A hidden rule labels the rows of this table. It goes by one to three of the table's principal directions, not those with the most spread.
  -34   22   -2  -17   39    2  -12   37    3   33  -30  -20  -14    5  -21   19  -25  -17    8  -10   42   -7    5   -8   -2   14  -20  -15  -30  -25   38  -43 CC
    8   -5  -21  -17   22    5  -14   75    3   50   14  -49   55   24  -28   -9    3  -32   15   11    8   54  -21  -12  -11  -36   22  -37  -30    3   33  -47 CC
  -35   -4   -4  -26    3   -8  -11    6  -23   31    8   -8  -42  -46  -10   13   -4  -37  -45  -41   69   15  -26   16    9    0   -8  -24  -52  -51    0  -72 CC
  -12   23  -42  -20    5   42  -34  -21  -15  -10   16    7    4   56   -8   34  -34  -13    5   21  -29    2   -3   -1   19  -17  -31   -7   92   20  -20   13 CC
  -19    5    0   -2  -17   -1   15  -13   23   22   -9   12   -7  -10   11   -9   -6    7    0   13   18   -7  -11   -9  -34   19   -7   -1    4    0   16   10 HG
   38  -15    3   41   20  -16    5   -8   17  -47  -46   -3   58   45    8   -5    9   25   26   42  -70  -20   49   -5   39   -2   -5   11   62   60    7   86 SM
  -20   67   -5  -17   46    7    9  -34  -13    2  -22    8   -7   57   -1    2   -1   34   51   22  -38  -17   15  -29  -15   43  -43    8   96   25   33   62 RM
   22  -34   -7    8  -15    4   -7  -29  -18  -41   17   -3   15    2   13   10   17   -7  -21   -2  -30   17    6   15   49  -37   -4    0   40   17  -44   23 RM
   -8  -32    1  -10   -1   -6   -8   44    5   26    1  -22   -3  -52  -18  -10   -3  -52  -46    0   33   14  -29   27   27  -17   19  -11  -96  -18   11  -58 HG
  -12   -1   -1  -17   -2   12  -17   30  -13   11   22   -4  -35  -36  -21    9  -16  -29  -31  -27   38    0  -26   17    7   -9   17    4  -80  -38  -10  -74 HG
   14   26   -6    6   20   -4    5   -2   -2   -4  -17   -9   27   47   -2   -1    2   29   32   16  -26    1   11  -27  -16    4   -1   -1   58   27   18   33 HG
  -10  -31   10   -3  -25    0    1   13    4   12    8   -6   -7  -43    5    7   -5  -24  -33  -14   32    0  -11   12   11  -13   -2   -2  -45  -15   -1  -27 SM
  -42   16  -14  -33    5   52  -40    7    3   10    5   17  -64    7  -15   45  -60  -47   -7   -4   28  -28    5   22   13    3  -29    2  -20  -33  -22  -55 RM
   -4  -12    1    4  -22   13  -11  -20   -7  -31   16   20  -37  -30    3   10   -8   -8  -30  -16    6  -19   -7   25   20   -6    5   23  -30  -16  -40  -18 HG
  -22  -16   13   -5  -16   10   -6  -13   -1  -21   12   19  -73  -63   -1   16  -15  -12  -41  -42   50  -19  -13   28   13    1   10   21  -89  -56  -44  -66 SM
    3   17  -13   -8   14   -6   12   -2   -6   23   12  -12   39   36    3  -10   20   30   35    1  -11   36   -4  -34  -31    0   -7  -23   60   10   20   23 RM
   28  -19   11   23  -25  -10   13    2   21   -9    3   10   23   -3   12  -25   14    9    8   20  -26   -5    7    5  -16    0   25   10  -11   21   -3   30 CC
  -42   63  -18  -17   28   25    8  -38    8    9  -21   18   -2   49    2    9  -22   37   43   37  -33  -28    4  -32  -20   46  -60   16  103   29   39   67 HG
   13  -14   -3   10  -21  -13    9   -7   -4   -2   28    9   17  -21    5  -21   23   17  -10  -11   -4   17  -16    0  -10   -2   17    0   -7   -3   -8    5 HG
  -21   47  -38  -44   54   33  -29    8  -34   16   10  -29    7   61  -28   20  -10  -27   24   17  -26   30  -12   -8   24  -15  -34  -20   67   13   10   -9 HG
  -15   -3  -28  -24  -12   38  -31  -34  -16  -18   32   24  -49    9   -2   38  -34  -19  -23  -19   13    7   -8   15   18  -22   -8   -9   26  -30  -66  -42 RM
  -24   55   -3  -18  -11    8   10  -90  -36  -18    9   39  -53   23   23   20   -6   41    3  -16   -4  -26   -4  -20  -24   35  -41   15  116    2  -17   48 SM
   18    5    2    6  -28   -9   20  -49  -18  -18   34   22    4    1   22  -15   28   41    3  -11  -23   11  -10  -14  -22    4    6    8   57   10  -23   41 HG
   32  -56   15   58  -43  -56   44  -27   28  -29  -10    8   41  -53   32  -45   55   54  -19  -12    8   16   -4   -2  -22   -4   41    6  -32    3  -15   33 SM
  -32    5   14  -17    6    2   15   14   30   31  -28    0  -48  -43   -9  -16  -17  -28  -17   21   34  -18  -23   13  -15   25    7   11  -88  -18   23  -36 HG
    2   -7    4    3   34  -12    7   59   10   21  -12  -39   43  -11  -22  -19   15   -2   11    8   -2   19   -7   -9   12   -6   10   -3  -57    4   44  -16 RM
   36  -78    8   51  -24  -19    8   -1   42  -51  -24    4   36  -34   16  -19   19   -4  -24   24  -28   -4   24   32   47  -27   27   13  -48   21  -34   28 RM
  -25   -8  -14   10  -32   30  -22   44   38   15   -2    5   -4  -23  -14   15  -49  -19  -19    9   37  -31  -18   14  -20   -5    7   18  -71  -12   10  -50 CC
   -54    14   -23   -56    31    40   -48    45   -12    47     6   -13   -59   -13   -39    42   -57   -82   -33   -13    59     3   -21    25    30    -8   -22   -27   -65   -52     4  -107 SM
   89  -16   15   66   35  -59   21   37    1  -38  -36  -49  127   71    7  -43   75   55   72   22  -82   30   57  -28    3  -24   36   -8   56   73   33   93 SM
  -35   50    6   -9    5   -6   18  -26    2   23  -26   12  -36    7    8    4  -11   32   17   -9   37  -24   -5  -27  -57   42  -20    6   27  -13   30    4 SM
    5   21    4   30   12  -19   32  -63   12  -35  -33   21   33   44   32  -11   28   78   53   20  -51  -17   40  -35  -17   35  -36   14  120   41   13  115 CC
   54  -36   10   37    2  -28    3   23   -3  -38    8  -18   47   -7   -2  -32   50    6    7   -4  -39   24   15   20   25  -28   44    6  -42   14  -21   11 HG
    1   16   24   18   -9  -30   43  -62   -9  -19  -10   17    9   -1   36  -20   45   61   25   -7  -23  -11   16  -25  -22   35  -27   18   75   22   15   88 CC
    2    7   24   25  -26  -12   16   -9   32    3  -27   25  -11    5   22   -5   -9   25   27    4   14  -38   29   -9  -55   32    4   12    2    2   12   27 SM
  -29  -16   23   -7  -37  -11   31  -46    0    6   18   29  -49  -72   26   -7   13   17  -35  -33   43   -9  -21    3  -15   25  -12   13  -31  -36  -13   -5 CC
  -16   -6   10  -12   -9   11   -1  -17   -3   -9   -2    9  -52  -31    2   14  -15  -18  -29  -11   23  -16   -9   16   15    0   -3   13  -35  -21  -23  -28 RM
    8  -29    6    9  -34   -2   -5    5    2    3   26   10    2  -18   11    9    0   -1   -9  -31   27    8    7    4  -13  -13   11  -12  -16  -23  -21  -22 SM
   31   -4   25   15  -21  -25   27  -29  -17  -13   11    4   21    5   27  -16   38   33   14  -11  -24    4   14  -16  -15    3    3    5   51   22   -1   57 SM
  -42   -8   -3  -25  -12   13   11   23   18   46   11  -15  -15  -51   -7   -5  -10  -20  -26   -3   51   15  -46   -2  -18   -2   -6   -2  -68  -27   23  -51 HG
    8    8    7   14   31  -14   -2   42   19   14  -28  -14   31   27   -9  -12    8    2   44   11   -8   -2   31   -6  -15   14    4  -10  -17    6   34    8 SM
  -19   27   -3  -25   28   29  -14   41    8   22   -9  -15  -20    9  -27    6  -31  -29    9   22    0  -14  -12    3    2    6   -2   12  -44   -1   25  -34 CC
   30   -8   -4   11    9  -14    6   21    8    2   -5  -16   42   14   -7  -27   18   -1    8   28  -32   19   -4   -2    2  -12   27   -6   -3   29   13   18 CC
    9   21    2   13   20  -32   35  -12    5    0  -26  -14   32    0    1  -45   39   34   11   31  -30    8  -20  -18  -16   20   10   11   15   35   39   49 CC
   25  -24   12   24  -55  -19   24  -32    3  -10   22   16   24  -16   33  -21   30   24   -7   -2  -12    5   -4   -3  -27   -5   13    5   31   19  -13   46 HG
   10   22   -8   -5  -12   -4    3  -32  -27   -4   35   19   -7   15    7   -2   12   34    8  -27   -1   14  -11  -18  -31    5    9   -5   49  -10  -20    6 HG
   50  -58    6   37  -26  -10   -4  -56  -21  -94    9   15   10  -11   25    9   28    8  -36   -8  -53   -4   28   32   81  -40    9   20   38   24  -80   49 SM
   26  -69    1   16  -13  -29   -4   40    7   15    4  -29   46  -29    1   -8   22  -34  -30  -14   26   44    2   15   25  -44   29  -40  -53  -11   -6  -36 CC
   12  -20    0   26  -39  -17   16  -35    7  -25    7   17   -6  -27   20   -9   14   36  -22  -21   22    3  -12   -3  -26   -7   27    7   -5  -12  -34   -3 RM
   -2   21    5  -15   53   -7   -6   45   -7   30  -31  -37   17   37  -20   12   -7  -11   30    2    9   10   19  -22    3    0   -9  -24    3    2   44  -16 CC
   17   21   36    8  -46  -17   42  -58   -5   -6   21   46  -30  -20   33  -29   20   48    5   -2  -20  -31   -6  -16  -52   44   11   32   32   14   -1   62 CC
   28  -61   13   28  -37  -22   10   31   19   -2   19   -7   32  -59    5  -31   27  -14  -33   -5    7   17  -14   23   10  -23   42    2  -89   -5  -10  -18 HG
    9   33   11   15   -8  -27   21  -27  -21   -5    3    7   12    9   14  -17   32   47   19  -18   -5   -6   -1  -22  -40   25   -1   10   48   11   19   42 SM
   28  -22    6    3    4  -16   -9   25  -10    3   -1  -18   13    3   -6   -3   10  -28  -10   -5    2   19    8   12   16  -23   26  -21  -24    0   -7  -22 SM
   -6   19  -10   -6   -6    0   15   -7   -1   14   11    1   14   -7   -4  -20    4   19   -7   16  -11    5  -35  -16  -19   11    3    9   13   16   23   16 CC
  -33  -12  -26  -35    7   29  -22    0  -11   20   25   -9  -16    1   -6   36  -20  -28  -13  -23   34   33  -11    0   19  -27  -28  -31   13  -35  -24  -50 CC
  -43   -9   10  -13   -8  -10   14   13   17   47   -5    2  -16  -56    1  -11   -1  -17  -21   -8   49   -5  -19    5  -13   28  -21   -8  -56  -27   39  -21 SM
  -28   -2   15   -2    4  -14   16  -42   -4   -5  -22   19  -23  -28   17    7    2    9  -18   -6    8  -26   12    1   26   33  -43    6   25   -4   13   37 CC
   -19   -36    21   -10   -19    -2   -12    70    21    55     4   -12   -19   -56    -9     5   -18   -61   -23   -24    72    -1    -2    25   -11    -4    12   -20  -126   -47    22   -82 SM
   18   46   -4    9   18   -3   -6   -8  -20  -22   -2    5   -1   41   -8   -6    8   29   31   -2  -27  -13    8  -10  -20   14   12   15   34   13    0   18 HG
   24  -62    5   43  -34   -2  -17   12   20  -47   -4   10   11  -27    8   22  -16    0  -31  -22   13  -20   27   24   35  -31   22   10  -48  -12  -45  -21 SM
   -7    2    7    3   10   -4   14  -10    3  -10  -28  -14    5   -3    4    2    2    9   -6   15   -7  -11   -2   -8   15    0  -15   14   14   20   16   25 SM
   10   -4    7   15  -56    5   22  -79    4  -51    8   49  -43  -41   24  -18   -6   22  -52   28  -34  -44  -32   18    7   15   16   53   16   28  -42   49 CC
  -55   38  -13  -39   27   28  -12   24   10   40   -8   -2  -53  -15  -28   10  -38  -28   -5    4   43  -10  -30    4  -15   23  -15    2  -58  -35   23  -64 HG
  -10    2   -5  -15    8   -3    3   25   -2   36    1  -25   22   -1   -7   -7    7  -19    0    9   10   23  -18   -7   -6   -7   -8  -18   -3    6   33   -9 RM
   25    4   20   28   15   -4    1  -52    0  -74  -46   23  -21   32   18    9    1   13   16   27  -62  -52   56   18   46   15  -14   34   55   39  -32   77 SM
    0   39    9  -13  -11   -8   23  -58  -24    8   25   30  -17   22   24  -10   21   44   29  -14  -13    3    0  -28  -48   34  -16   -2   87    2   -1   50 SM
  -13  -22    2   -6   27   16  -20   45   12    3  -36  -39   11    4  -14   24  -17  -53   -5   20    2   -6   19   20   54  -27  -23   -4  -34   11   16  -18 SM
   -7   -2    2  -20  -20   18  -24    5  -12   13   14   14  -48   -9   -5   31  -41  -38  -31  -19   37  -15   -4   15    1   -8    5   -9  -21  -27  -22  -53 RM
   20   30    8   14   12  -10   21  -43  -14  -37    3   18   12   23   10  -22   30   54   31   11  -61  -13   11  -16   -2   26   -5   29   63   31   -1   76 HG
   21  -54    1   20  -11   -7   -1   10   25  -22   -7    3   10  -34    0  -14    2  -22  -31   18  -13    3    2   29   40  -20   28    2  -60    3  -26   -8 HG
   34  -45   39   25   -4  -39   32   18   16    0  -15  -20   39  -24   20  -33   49    3   13    4  -15   15   26    3    8   -5   17   -3  -37   16   16   36 CC
   27  -52   10   35   12  -13  -12   67   46   -7  -38  -20   39   -8  -13   -9   -7  -29    4   22   -4   -6   35   24   28  -19   33   -6  -91    6    8  -21 RM
Which label does each new row get?
   21  -33  -24   24  -12    8  -32    3    6  -32  -10   -5   30   32    3   26  -14  -20   -8    6  -10    5   26   18   30  -41    4  -17   33   14  -36   -1 SM
   22  -34  -12   19   12   -9  -12   15   -6  -28    8  -18   42    3   -5    1   23    3   -1  -13  -16   29   13    9   39  -32    9  -11   -5   -1  -22   -3 SM
   31   10   32   20   32  -46   26   31   -6   12  -14  -21   48   11    1  -38   52   30   48   -6  -24   10   29  -19  -16   24   11   -4   -8   15   50   41 CC
  -22  -19   -1  -12   27    5  -18   49    7   27    0  -11    3  -18  -20   20  -20  -25   -4  -22   32    6   13    4   28    0  -15  -21  -55  -35   18  -48 CC
  -22  -18    8    3    0   -6    1   -6   -1   -7  -15   -4  -11  -35    4   12    0  -10  -26  -14   22  -14    4   13   32    3  -26    6  -21  -12    5   -3 CC
   20  -28   -3   32   14  -15   -7  -10   13  -53  -50   -9   10    0   -1    0    2  -13  -23   28  -27  -17   20   28   57  -17   11   12  -11   27  -21   20 RM
    9   20   -5   12   22  -16   12  -24   -1  -16  -37  -13   27   38    8  -15   24   12   23   35  -40    0   13   -6    5    7  -14    1   66   44   18   63 RM
   15  -35   -4    4  -13   -1    2   -1    5   -7   20    1   20  -18    5  -16   18  -16  -14   12  -25   20   -5   18   27  -17    9   -4  -12   10  -18   12 HG
    1  -82    1   17  -33    3  -15    7   27  -23   -3    9  -17  -66    4   12  -17  -48  -66   -6   29   -2    2   48   58  -34   17   -4  -91  -26  -50  -47 SM
     1   -34    35   -17     1   -16    14    41     0    33    22   -13   -18   -66    -6   -26    26   -39   -18   -21    25    20   -11    22    15     1    20    -6  -117   -34    10   -45 SM
   18  -10    4    5    5  -22   21  -38  -18  -20    6    7   19   -6   12  -15   29   26  -11    4  -36   12   -2  -10   28    4   -5    0   49   21   -4   52 SM
  -16   -5    1   -8   16  -12    3   33    3   34   -3  -16   14  -23  -12   -7    3   -9   -7   -8   25   12  -11   -5    2    8   -5  -14  -39  -15   35  -23 SM
  -17   -4    0  -21   12   20  -22   20   -1   15    0   -5  -26    3   -8   22  -20  -43    0   -6   19    0   12   17   17   -8  -14  -13  -26  -21   -8  -37 SM
  -11   10   -7  -18   36   15  -11   35    5   20  -11  -20   13   23  -20   10  -18  -18   17   17   -8    5    6   -7   17   -2  -14  -10   -2    5   26  -10 RM
  -13   40   -4   -6   39   -8    2   -2   -7   18  -21    1   16   42   -5    5   -3   25   40    5  -12   -9   23  -28  -12   34  -33  -11   64   11   43   37 CC
   15   49  -15  -32    1   27  -27  -13  -54   11   59    7   -1   72   -2   22   -1   -2   40  -21  -29   21    6  -16  -24   -9  -15  -18  105    6  -17   11 HG
   -6   23   13   12   -4   -1   31  -33   16  -17  -24   13   -6    2   14   -9   -2   50   14   19  -17  -30   -2  -24  -23   26   -9   34   31   24   15   50 HG
   56  -38   -3   37    0   -9   -6   26    8  -39   -5  -25   70   32    1   -7   22    7   16   17  -50   19   26    2   29  -45   29   -1   14   40  -17   30 HG
  -17   -3  -21  -12   -5   18  -18   19    6   23    6   -8    5    6   -9   15  -22  -24   -9    3   21   11  -14    2   -5  -15   -6  -17   -2   -8    4  -31 HG
   29    1   -3   15   17   -9    6   49   17    8  -13  -30   53   18  -19  -27    8    8   18   32  -28   14  -10  -13  -10  -13   37    3  -29   30   31    2 CC
   -20   -26   -17   -41    27    40   -51    77     0    35    -4   -44   -16    -2   -39    41   -50  -107   -34    10    34    17    -8    35    61   -50    -4   -31   -80   -22    -2  -100 RM
  -48   38  -24  -44   57   15  -27   44  -15   61   -8  -24   -6   29  -33   32  -33  -25   18  -19   47   20   -2  -22   -5   10  -37  -43    8  -36   45  -59 CC
   -8   35  -11   -6   46   -9    9  -15  -16    1  -13  -10   30   39   -4   -6   20   33   37    9  -33   12   10  -27    6   21  -32   -6   74   21   32   50 SM
   24   -9   -3   18  -63  -14   25  -17   -4    2   46   11   27  -30   16  -31   25   40  -24  -10    3   17  -48  -15  -51  -10   39   13    3   10   -6   10 CC
   31  -39   26   32  -11  -36   20   35   18   -4  -17  -23   29  -31    6  -23   28   10   -6  -13   20   12    6   -1  -10  -17   44   -1  -74   -5    6  -18 SM
    24   -64    27    16   -39   -18     9    53    24    14     6   -18     9   -77    -3   -30    12   -48   -51     5    23     5   -23    36    16   -26    52     6  -127    -6     2   -46 CC
  -18   24    5   -4   48  -17   10    5   -5    5  -31  -15    5   -1  -12  -15   18    5   14   10  -11   -5    4   -2   18   28  -22    5   -5    7   40   21 SM
  -43   51  -18  -57   24   39  -26  -19  -39   20   42   19  -74    7  -20   27  -26  -20    1  -30   22    5  -21    4   -1   18  -28   -6   11  -47  -20  -52 RM
    2   -7    6   28  -21  -11   14  -40    7  -38  -11   20  -11  -12   19    6    3   49   -6  -21   13  -18    8  -10  -13    6    4   19   15   -9  -26   15 SM
  -29   30  -18  -19   25   21  -12   -6   10    9  -24    4  -27   22  -12   11  -29  -17    7   27   -1  -15   -3    4    1   15  -20    0   14    2    9   -6 HG
   22  -19    1   30  -18   -7    3  -59    1  -65   -8   31   -9    1   23    0   12   23  -10    5  -37  -20   24   18   30   -1    1   21   41   17  -52   50 RM
  -16   15  -18  -26  -47   32    1  -48  -11   -3   53   40  -51  -39    0   -9  -21   -6  -51   13   -7  -11  -65   14   -9    7   10   29   -2   -3  -33  -10 CC
  -22    8   10  -14  -16   23    6    0   27   15    3   23  -39  -25    0   -9  -23  -17   -3   25   -1  -30  -12   14  -15   25   -4   24  -44   -4    6   -3 CC
   20    8   16   10   -6   -4   10   23   16    6   12   14    6   -8   -5  -32    8    9   20   16  -27  -14    1    4  -24   23   28   20  -45    8   15   13 CC
    2  -22    8   10   19  -19   -4    1  -10  -21  -20  -18    0  -15    1    3   24  -16  -11  -16    8    9   18   20   40  -12   -5   -7  -23   -9  -11   -8 CC
  -41   33  -34  -19   30   10   -9   -2   -2   26  -13  -11    6   28  -13   20  -19   14   12   -5   28   15  -13  -27  -17    7  -33  -23   47  -13   25  -17 SM
